Rotation paths and how fast each direction turns (degrees a step):
Each turn is a multiple of 5 degrees from 10 to 175, or 0.
Each row of a path follows its step; steps can be skipped.
Path 1:
step 0: [  4 -37  -8 -33  -4  17 -18 -15  36 -55 -44  35  16 -47  -1 -14  -3 -37
  -7  33 -24 -46 -18 -27 -41 -23  -1  15  -2   1  -5  26   7  21  60  -7
   7   0  32 -20 -18 -22]
step 1: [  4  16  32   5  12 -24   0 -14 -26   3 -42 -57  17 -43  -8  16  40 -15
  -9   7   7  -1  30 -22  39 -13  -5  23   0 -34 -47  37   5 -31  32 -15
  22 -20  35 -19 -48  36]
step 2: [-13   7 -30   1 -14  -7 -11 -24  -2  -7 -22 -20  26 -48   0 -33  31  -6
  43 -19 -34  -4 -10  -6 -15  30 -49 -18  -7  50  38  18  -6 -53  -8  11
  -3  33  14  26 -66   0]
step 4: [ 33  -6  21   9  18  -3  -4   8  54   8   1 -35  29   9  28  -5  67  11
 -27 -15   9  19  26 -43   8  30 -50  -3  20  -3   3 -11  18  -4   7  -7
  32 -34  57 -38 -38  -3]
step 10: [ 39   8 -53  -1  16 -15 -26  24   3  15  -9   1  12  -3  -8 -62  50  14
  -2 -10  13  14 -14   4 -27 -11 -11 -20  -2  40 -38  -4   3  31  52   8
  13 -64  38  38   0   5]
step 12: [-16 -15 -23  -3  20  39 -13 -58  -7  23 -11 -20  14 -36 -23 -11  -3   9
  15  31  -3 -27  30 -44  -3 -35 -14  34  -8   1 -28 -33  31 -26   5  30
 -49 -31  64   7 -10  -5]
step 14: [ -9 -28  12  17  23  -2  -5 -24  16  -9  -6 -10  63  15  -9   1 -16 -58
  13 -60 -15  19 -29  33   2 -13  -1  31  -5   9  15  41  27 -48   6   0
   5 -20  71   5  -7   8]
step 15: [ -2 -48 -79 -23  14   8  29 -14  -6  17 -57 -10   3  -2   2   1  49  13
  -1 -24  -2  13  27 -23 -46  31  -1  21   5  10  -3 -11  32 -29  36  23
  -9 -53  21 -10   3  -2]
step 17: [ -6 -24 -17  19  23   7 -10 -56  27 -11   1  -8  32  -2  37 -14   7  -3
   0  -6 -20  -4 -15  15  -2 -34  -1 -26 -19 -40 -15 -21  85 -19  -3 -25
 -13 -18  38  43 -50 -14]
Speeds:
[  0  -7   7 -11   0   1   8   2  17  -7  -3  -1  -3  -8   3 -12  -1  -6
   1   0   3  12   6  -4  -6  16  12  -9  -4  13  12 -14   2  -2   0  -5
   3  17  -3 -15  -7  -5] -> 160
[ -6   0   1   1   3   6 -12   6 -11  -3   9   4   0   4   1  -8   9   2
  10  -2 -11  18 -16   7   7   9  -6 -16  -6  -8  -5   8  -9   0   4   5
   2  18  10   4  -1 -11] -> 125
[ -5   5  16  -4 -15 -10 -12   2  10 -10  -6  -5  -8  -5   1   5  10   0
  -1   7  -2 -10   5   0  -4   3 -15   6   2  -1   0  12 -15  13   2   7
   2   7  -7  -1 -18   6] -> 10
[  6   0   7   8  -5  -7   8  -4  -7   2  12  -6  -8 -18  12  -5  -1   6
   7   1  -6   4   8   3   3 -12   1  -8 -13   6   5  -6 -13 -13   4   3
 -18  -5  -9  12  -5   1] -> 100
[-12  -5   9  -3   8  -6  -9  -4   6  18   3   4  -6   0  17  -4  -5  13
  12   1   3   0   1   1   2   9   9  10  -5 -14  -6   6  10  -2   8   8
  -5  -8   2 -17  -3   6] -> 130
